In the rows, 128 means zero.
A single turn carries every row of the set below to another of its rows. Some are shown first; where does it send the rows asked next?
z465: [115 152 122 130 140 108 118 110 137 133 111 136 155 101 151 151 125 158
 137 118  92  83 138 141 126 142 168 116 114 101 144 139 128 108 117 113
 105 108 118 118 118]
z525: [154 102 109 112 124 139 147 142 126 122 133 122 135 128 133 139 156 103
 125 100 123 136 123 123 145 124 134 145 130 152 157 159 112  94 124 121
 119 140 123 107 111]
z515: [113 153 118 131 146 108 116 115 120 127 113 126 157 105 140 154 121 153
 149 115  92  80 137 143 121 143 171 117 118 121 151 136 136 110 115 120
 107 104 120 115 119]
z693: [123 126 114 158 108 164 152 105 110 163 163 140 135 192 148 109  91 131
 125 146 118 106 115 131 114 116 114 117 130 121 137 121 116 128 112 122
 163 112 134 112 143]
z504: [113 150 120 132 145 107 117 109 124 132 113 129 157 104 143 156 122 154
 144 115  92  77 138 143 127 140 172 115 117 115 150 139 132 108 113 120
 107 105 120 113 118]
z117: [112 126 123 155  97 153 157 115 116 166 146 151 128 184 147 109  90 131
 130 154 123 110 114 130 112 115 105 116 125 105 133 114 120 119 113 120
 165 115 128 103 139]
z197: [133 148 111 112 127 107 119 133 139  99  84 154 166 120 150 135 137 149
 141 111 109 113 110 134 156 128 150 115 155 125 159 135 118 108 129  97
 114 139 125 119 105]
z357: [134 145 114 112 127 106 122 125 141 104  86 154 167 120 151 139 137 150
 137 111 112 107 110 136 162 124 154 115 155 122 160 138 114 106 125  98
 116 140 124 114 104]
z322: [110 125 122 157 101 151 156 114 107 166 148 146 130 186 141 113  86 128
 134 152 125 105 113 131 113 115 107 115 127 116 139 116 123 118 110 125
 168 112 129  98 139]
z300: [112 158 115 131 142 109 114 124 127 121 111 132 153 102 144 147 124 155
 150 117  88  89 137 140 115 147 165 120 116 114 144 131 139 113 122 114
 103 107 120 124 121]
z425: [121 129 110 157 108 164 149 113 107 158 163 138 134 192 145 107  90 129
 132 145 115 110 115 129 108 119 112 119 131 127 136 118 122 130 115 122
 162 111 135 115 145]
z108: [155 104 110 111 120 141 147 143 135 124 132 128 133 125 138 135 160 106
 120 102 122 140 123 122 144 125 131 145 128 142 152 158 110  94 128 116
 117 142 122 110 112]
z775: [132 150 108 112 129 107 118 138 134  93  84 152 166 121 146 136 135 148
 147 110 108 113 109 134 152 129 149 118 157 132 161 132 122 110 129  99
 114 138 126 120 106]
z222: [108 132 117 156 100 153 152 125 109 157 147 147 128 185 141 109  87 128
 139 153 120 113 113 128 103 120 102 119 126 117 136 109 130 123 116 121
 165 113 129 107 142]
z985: [120 131 110 157 105 166 149 116 114 156 162 143 132 189 150 103  93 132
 129 147 114 115 115 128 106 120 109 120 129 119 132 116 121 131 118 118
 160 113 133 120 146]
z157: [112 156 115 132 144 108 114 121 122 123 112 128 156 105 140 151 122 152
 151 116  89  84 137 141 117 145 168 119 117 120 149 134 139 112 119 119
 105 104 121 120 121]
z189: [154 107 107 111 122 141 145 149 132 118 133 125 131 126 136 133 159 105
 126 101 121 143 123 121 138 128 131 146 128 148 153 155 115  96 129 117
 116 142 123 114 114]
z812: [154 105 108 110 121 141 146 147 135 121 132 127 131 125 138 133 160 106
 123 102 121 142 123 121 142 126 131 145 128 143 153 157 112  96 128 115
 116 143 122 114 113]
z247: [123 126 115 156 106 164 152 106 116 164 162 143 133 191 151 108  92 133
 122 148 118 108 116 131 115 116 113 117 129 115 134 121 114 128 114 119
 163 113 133 113 143]
z178: [109 131 119 155  97 153 153 125 114 158 146 150 128 184 144 107  89 131
 136 154 120 115 112 128 104 119 102 118 125 110 133 110 128 123 116 119
 164 115 128 109 142]
z153: [110 130 120 155  96 153 154 120 117 162 146 152 128 183 147 106  90 131
 133 154 122 113 113 128 108 118 102 116 125 106 132 112 124 121 116 118
 164 115 128 106 140]
z297: [114 156 120 129 139 109 116 117 138 129 110 138 154 101 151 147 126 159
 140 118  90  89 138 140 122 143 166 118 114 100 142 135 131 110 122 111
 102 110 118 123 119]
z354: [134 141 115 113 131 105 123 120 136 106  86 151 169 121 148 143 135 148
 137 110 113 101 110 138 166 121 156 113 156 127 164 141 112 104 122 102
 117 138 126 109 102]
z853: [122 128 114 157 104 165 151 109 118 162 163 145 132 190 152 105  93 133
 123 148 117 112 117 130 113 116 110 118 128 113 131 120 115 129 116 118
 161 114 133 116 143]
z760: [113 158 116 129 140 109 114 122 135 123 111 136 153 101 149 146 126 156
 145 118  88  90 137 139 117 146 165 119 115 106 142 133 135 112 123 112
 102 108 118 125 120]
z692: [121 130 113 156 104 165 150 113 117 158 162 145 132 189 152 103  93 133
 125 148 115 114 116 129 109 119 110 119 128 115 131 118 118 130 118 117
 160 115 133 119 144]
z415: [111 126 123 156  99 152 157 113 113 166 147 149 130 184 145 112  89 130
 131 153 125 106 114 131 114 114 106 115 126 109 136 117 121 118 111 122
 167 114 128 100 139]
z30: [130 149 107 113 132 106 118 137 126  93  86 147 167 123 141 140 133 145
 151 109 108 109 108 134 151 129 152 118 158 141 164 132 125 110 127 103
 116 136 128 118 106]
z778: [122 127 112 158 109 164 151 108 107 160 164 138 134 192 145 109  91 130
 129 145 117 107 115 131 112 116 113 118 131 125 137 120 118 129 112 123
 163 112 134 113 144]
z858: [134 140 114 114 134 104 122 120 128 105  87 147 170 124 144 146 133 146
 141 109 114  99 110 139 166 122 159 114 157 135 168 141 115 105 120 106
 120 135 127 106 102]
z419: [153 106 106 111 123 141 145 148 127 118 133 123 133 126 133 135 158 103
 128 101 120 141 123 120 139 127 131 147 130 151 155 155 116  96 128 119
 118 141 123 112 112]
z319: [132 142 111 115 135 104 121 125 121 101  87 143 170 125 140 147 131 143
 147 108 113 100 109 138 161 123 158 114 159 144 169 139 120 106 120 108
 120 134 128 108 104]
z486: [120 131 110 157 106 164 149 115 110 155 162 141 132 191 146 106  91 130
 131 146 114 113 116 129 106 120 110 120 131 125 134 116 123 132 117 120
 161 112 134 118 145]
z897: [115 150 123 131 142 108 118 107 131 134 112 133 157 103 147 154 123 156
 139 117  94  79 137 143 129 140 171 115 115 107 148 140 129 107 114 117
 107 107 119 114 117]
z947: [155 101 110 112 124 140 148 140 129 124 133 122 134 126 135 138 158 104
 122 101 124 135 123 123 147 124 134 144 129 148 156 160 110  93 124 120
 119 141 122 106 111]
z355: [156 102 111 111 122 140 147 140 133 125 133 125 133 125 138 136 159 106
 120 101 123 138 123 123 147 124 133 144 128 144 155 160 108  93 126 117
 118 141 123 108 111]
z400: [154 104 107 112 125 140 146 145 125 120 133 121 133 127 132 136 157 102
 128 100 121 138 123 122 142 126 133 146 130 154 157 157 115  95 126 120
 119 140 124 109 112]
z751: [131 145 109 115 135 105 119 132 121  96  87 143 169 124 138 143 131 143
 152 107 110 103 108 136 155 126 156 116 160 146 167 135 124 109 123 106
 119 134 127 113 106]
z539: [108 129 117 157 101 153 154 122 105 158 147 144 130 186 139 111  86 127
 141 152 122 109 113 129 105 118 106 117 127 121 138 111 129 122 113 124
 166 112 129 104 142]
z450: [109 127 120 156 102 153 155 118 105 162 148 144 130 186 139 113  86 126
 138 152 123 106 113 131 109 116 107 117 128 120 139 114 126 119 111 125
 167 111 130 100 140]

z525 turns into z108
z504 turns into z297
z539 turns into z415
Now these:
z319 turns into z357
z486 turns into z693

